[[-3.49  5.11 -0.24 -2.94  1.26 -2.94  4.14 -1.46]
 [ 3.43 -1.08 -2.63  4.51 -3.28  4.51 -3.39 -2.74]
 [-2.69  5.89 -1.77  3.30  0.03  3.30  1.62  4.16]
 [-1.33  2.41 -0.73  3.20 -0.16  3.20 -0.08 -3.91]
 [-0.22  3.67 -2.20 -1.29 -1.55 -1.29  1.78  4.19]
 [ 1.19 -2.52  0.73 -3.47  0.12 -3.47 -2.12  3.52]
 [ 4.45 -6.26 -0.03  2.81 -2.04  2.81  2.94 -3.38]
 [-3.33  0.34  2.98  2.17  3.44  2.17 -3.25 -3.61]
 [-2.11  4.67 -1.34  0.92 -0.18  0.92  1.61 -3.64]
 [ 4.64  0.87 -4.93 -5.03 -5.47 -5.03 -4.03  0.77]
 [-4.86  5.84  0.32 -1.11  2.14 -1.11  1.73  4.14]] gives -2.69

[[-2.26  4.04  1.31  1.61 -2.06 -3.33 -0.23  3.09  1.34  2.45  1.98 -2.78
   1.47  2.89  2.46 -4.64]
 [-0.74  3.18  1.99 -0.82 -0.82  3.67  0.84  3.08 -2.86  3.89  1.73 -0.54
  -4.84  2.00 -0.52 -1.93]
 [ 2.93  2.30 -0.62  3.28  2.22 -2.68  1.83 -2.00  0.84  0.79  5.38  0.43
  -3.75  2.63 -2.94 -3.05]
 [ 1.94 -5.26 -2.71  4.45  0.34  1.96  1.79 -0.51  1.48  2.71 -0.19 -0.65
   0.97  1.26 -0.79  6.18]
 [-0.30  1.18 -4.49  1.85  1.48  0.77 -2.62 -7.22 -3.28 -1.34  0.26  1.25
  -2.90 -1.32 -1.74  3.50]
 [ 1.69 -3.46 -1.22  5.59  6.64  0.45  3.01  0.03  2.03 -1.53  0.08  1.99
   0.03 -2.13  0.21  1.44]
 [-3.56  3.73 -2.00  1.79  3.15  1.12 -3.37 -1.56 -3.19  2.29  1.68  1.33
  -3.95  1.44  4.54 -1.27]
 [-1.47 -0.45 -3.48  2.92 -3.20  5.53  5.07  0.22 -0.67 -0.34  0.50  1.91
   3.55 -2.85 -0.91  1.07]
 [ 0.75  4.85  3.20  2.93 -3.44 -4.83 -0.16  0.12 -1.30 -0.65 -1.59 -0.65
   0.77 -1.17  1.43 -5.81]
 [ 0.33 -0.59 -0.66 -6.95  0.53 -0.46 -1.64 -3.20  0.97 -5.20  0.92  2.08
  -0.43 -1.11 -2.23 -1.32]
 [ 1.23  2.38 -0.70  2.41 -6.51 -1.24  3.58 -2.75 -1.46 -1.45 -0.36 -1.93
   1.33 -2.48 -4.57 -0.30]
 [-1.12 -3.45  1.31 -1.84  1.62 -3.34 -1.27  2.63  4.06 -2.44 -2.65 -4.26
   3.30 -0.36 -0.07  3.24]] gives 2.93

[[ 0.21  0.06 -0.53 -0.11 -0.28  0.04 -0.61]
 [-1.09 -2.09 -7.65  0.34 -0.66 -0.62 -7.64]
 [-3.67  5.80  4.22  4.88 -1.60 -5.91 -2.81]
 [ 1.07 -2.09 -2.11  0.34 -1.04  0.70 -2.81]
 [ 1.07 -1.38 -1.32 -0.11 -0.85  0.70 -1.93]
 [-2.81  4.36  3.43  3.52  0.00 -4.59 -1.49]
 [ 0.64 -0.66 -0.53 -0.11 -0.75  0.70 -1.49]
 [ 1.07 -1.38 -1.32 -0.11 -0.94  0.70 -2.37]
 [-3.24  5.08  3.43  4.42 -0.85 -5.25 -2.37]
 [ 0.64 -2.09 -3.69  0.34 -1.04  0.70 -4.13]] gives -3.67

[[ 0.49  0.26 -1.95 -2.80  4.66 -5.58 -6.39  2.96 -2.70  3.75 -0.07 -2.82
   4.01]
 [-0.61  1.22  1.60 -0.48  0.03 -0.83  0.25  1.13 -0.49  0.29 -0.48 -0.56
   0.23]
 [-0.11  0.34 -0.23 -1.04  1.61 -1.99 -2.14  1.16 -0.92  1.36 -0.26 -0.98
   1.33]
 [-2.24 -0.10  0.02 -1.82  3.84 -2.57 -5.12  0.50 -0.03  3.22 -2.48 -0.35
   1.43]
 [-1.29 -0.98  0.37  1.12 -0.92  2.79  1.17 -2.41  2.13 -0.83 -1.14  2.06
  -2.03]
 [-1.88  1.22  1.61 -1.65  2.38 -2.53 -2.89  1.58 -0.63  2.27 -1.91 -0.89
   1.21]
 [ 0.74  0.03 -1.16 -1.04  1.65 -2.28 -2.32  1.31 -1.33  1.28  0.49 -1.32
   1.76]] gives -0.11

[[-2.36 -4.90 -3.60 -5.09 -4.80 -2.82 -3.03 -5.13  3.65 -2.40]
 [-2.91  6.44  2.77  0.03  3.87 -4.07 -4.63  0.14 -2.57  2.63]
 [-0.48  6.32 -0.46 -3.36 -0.25 -6.02 -5.41  1.97 -2.86  1.35]
 [ 2.48  6.32  5.50 -3.63  3.74 -0.91 -0.74 -1.19 -3.41 -4.65]
 [ 0.03  2.63  3.16  2.47  0.69 -2.10 -0.65  3.28 -1.29  3.08]
 [-0.94  3.43 -0.92 -2.14 -0.18 -5.98 -5.71 -0.43 -0.82  3.08]
 [ 1.97  5.51  0.66  2.81  3.14 -4.03  0.58  1.34 -1.89 -0.87]
 [ 6.01 -1.72  3.94 -3.92 -1.60  3.65  3.45 -2.42  1.62 -4.82]
 [ 3.02  4.67  1.08 -2.50  3.21 -1.01 -3.83 -1.91 -3.85 -7.59]] gives -0.48
---
Input: [ 0.0  1.3 -1.5  0.3  1.2]
Output: 1.3, 1.2

Input: [-1.3  0.8  1.1 -0.3  1.2  0.0 -0.4]
Output: 1.2, 1.1

Input:
[[ 0.46 -0.61  1.27 -0.14]
 [-0.41 -0.34 -0.10 -1.32]]
Output: 1.27, 0.46

Input: [-0.3 -1.1 -0.2  0.6  1.3]
Output: 1.3, 0.6

Input: [ 1.74 -1.43 -1.67  1.22]
Output: 1.74, 1.22

Input: [-0.07  1.13 -1.42 -0.64 -0.02]
Output: 1.13, -0.02

Input: [-139.408   85.200   31.568  160.643   23.672 -143.801 -125.943]
Output: 160.643, 85.200

Input: [-13.4   2.8  -3.0  15.0]
Output: 15.0, 2.8
---
[[-2.42 -1.92  1.49  0.11  1.67  1.67]
 [ 0.23  4.80  0.58 -3.73  1.66  6.48]] --> -2.42

[[-2.09 -6.22 -0.39 -5.70 -5.55 -3.14]
 [-2.28 -1.55  1.50 -1.96 -1.49 -2.75]] --> -2.09

[[ 1.50  2.88  2.88  0.92 -0.15 -2.16  2.87]
 [ 3.96  6.63  6.63  3.99  0.23 -3.94  3.17]] --> 1.50

[[ 2.68  2.12 -3.62  0.32 -0.61  3.11]
 [ 5.22  5.15  2.48 -7.41 -0.50  2.62]] --> 2.68

[[ 2.52  3.03  5.09  3.66  7.11  3.40  1.03]
 [-3.80 -1.56 -4.60 -3.68 -6.88 -1.55 -0.61]] --> 2.52

[[-2.49  0.49 -3.34  0.83]
 [-6.16  3.57 -7.73  2.75]] --> -2.49

[[ 1.07 -8.33 -1.00  4.25 -3.75]
 [-0.72 -3.01  0.58  3.55 -1.86]] --> 1.07

[[ 2.63 -7.46 -1.12  1.35 -7.21  0.51]
 [-0.02  2.67 -8.61 -1.98 -1.94 -2.00]] --> 2.63

[[-5.83  1.15  5.80  3.59  6.36]
 [-6.97 -2.64  4.92 -3.13  7.67]] --> -5.83

[[-2.44  2.92 -1.56  2.33 -0.05]
 [-4.09 -1.86 -5.75 -5.14 -8.30]] --> -2.44
---
[[ 2.44  0.21  3.41 -3.79 -2.45 -3.05 -3.61]
 [ 0.17  1.99  0.04  0.54 -0.56 -0.63  1.11]
 [-3.42  1.64 -2.34 -0.92  1.33  0.47 -7.25]] => -3.79

[-0.28 -7.12 -4.48  0.56] => 0.56

[[ 3.01 -4.24 -1.13  3.01  2.05 -0.22]
 [-8.37 -2.87  4.33  0.51 -4.36  6.75]] => 3.01

[[-4.88  5.22  5.27  1.00  6.66]
 [-2.58  4.55 -1.18 -2.79 -0.51]] => 1.00

[ 6.87 -1.96 -2.63 -3.08 -4.10] => -3.08

[-4.28  1.32  4.08  0.00 -0.73 -6.24 -1.84] => 0.00

[-7.79  1.51 -2.80 -1.43  0.77 -5.36 -7.25] => -1.43
---
[-1.68, -1.36, -1.59, 1.07, 0.58, -0.41, -0.23] gives 0.58
[[26.939, -56.438, -128.629, -143.342, -92.925, 43.177, 113.101], [176.683, 180.127, 229.975, 207.811, 131.809, 74.311, 87.518]] gives 131.809
[-0.13, -0.14, -0.19, 0.13, -0.14, 0.07] gives 0.13
[71.866, 47.215, -95.171, 139.760] gives 47.215
[[28.536, -152.123, -110.986, 83.827], [131.868, -151.371, -21.349, 144.735], [-101.078, 69.349, -173.117, 80.076]] gives 69.349
[[0.03, 0.08, 0.05, 0.11], [0.09, -0.03, -0.14, 0.03]] gives -0.03
